First come named turns, each shown by rows before and after it. For each pair of rows after them, which turns, in which order, take the first row to the second? The first pair is done for you.
S (before |-> after):
[ -4   9 -13  -3  19   3  -5  15   0   5] |-> [ -3  17 -13 -14  20   1   0  11  -1   3]
[ 16  -7   4  -2  -3 -15 -13 -18 -10  -9] |-> [  6  -2  19  -1  -2 -10 -13 -21  -5 -15]
[-20  46   9 -42  11 -39  15 -11 -11 -15] |-> [-42  26  34  -6  22 -20  14  -4  30 -29]
[  9  -4  21   1  -9 -14   8 -17   7  -2] |-> [  1 -13  17   7  -9  -2   8 -17  16  -2]
P (before |-> after):
[ 20  18  -6 -21   4 -19  11 -15 -32  -7] |-> [ 10  13 -38   8  20  13 -11 -10 -19  -1]
[ 15 -27 -22  32  -9  13  -6  -7  11  14] |-> [ 20  -7  18 -15 -18 -30  20 -15 -10   1]
[-38  13  -4  21  29   6  12   4  29 -23] |-> [-28  -4  16  22  14  -2  16 -15  32 -22]
Q (before |-> after):
[-20  11  -2  -7  13  22   2  44   7  -2] |-> [-10 -21  18  21  -8  11   7  -4  40   1]
[  7  13 -23  26  -4  10 -10 -22  10  -6] |-> [  3  30 -35  12   6   7 -10 -16   6  -9]
[  8   4 -30 -19   6  23 -23  45 -21  27] |-> [ 22 -45  -4  20 -25  10 -20 -28  18  23]
[ 10  -5  11  -5  -6 -21   7 -14 -10  -1] |-> [  5   0   8 -17   7  -5  -2  13 -20   1]
Now pairs of rows:
Between the rows of a pair lie 2 to 3 turns.
[ -3  31 -34 -15  18  14  -3  35 -36  16] |-> [ -8 -11 -26  49   8  38 -20  14   8  24]	S P
[  2  -7 -25  11   2  17 -13  27 -12  24] |-> [ 18 -24 -21  13 -12  13 -15   5  -9  29]	S P
[  8   5  -2 -24 -15 -22  10 -16 -13   2] |-> [  3 -16 -24   7 -14   9  -8 -24   3  12]	P P
[  7 -13  20 -13  -4 -25  14 -21  15  -6] |-> [ -6 -19 -26  18  12  14 -15   0  25   0]	P P
[ 30  -6  18 -17  -6 -28  13 -17  -7   9] |-> [ -4  11 -19  16  39  21 -14  20   0   9]	S Q P
[-25   9 -17   1  13   8 -11  21  14  -9] |-> [-12   9  23 -19  -4 -24  12   5  11 -17]	P P
[-11  11 -35   6  21  31 -22  38 -12   2] |-> [ 22 -19 -41  13 -19  16 -15 -34 -13  16]	Q S
[ -1  13   6 -22   5 -37  14 -27 -12 -14] |-> [-21  24  10  -6  29 -10   2  33  -4 -15]	S Q
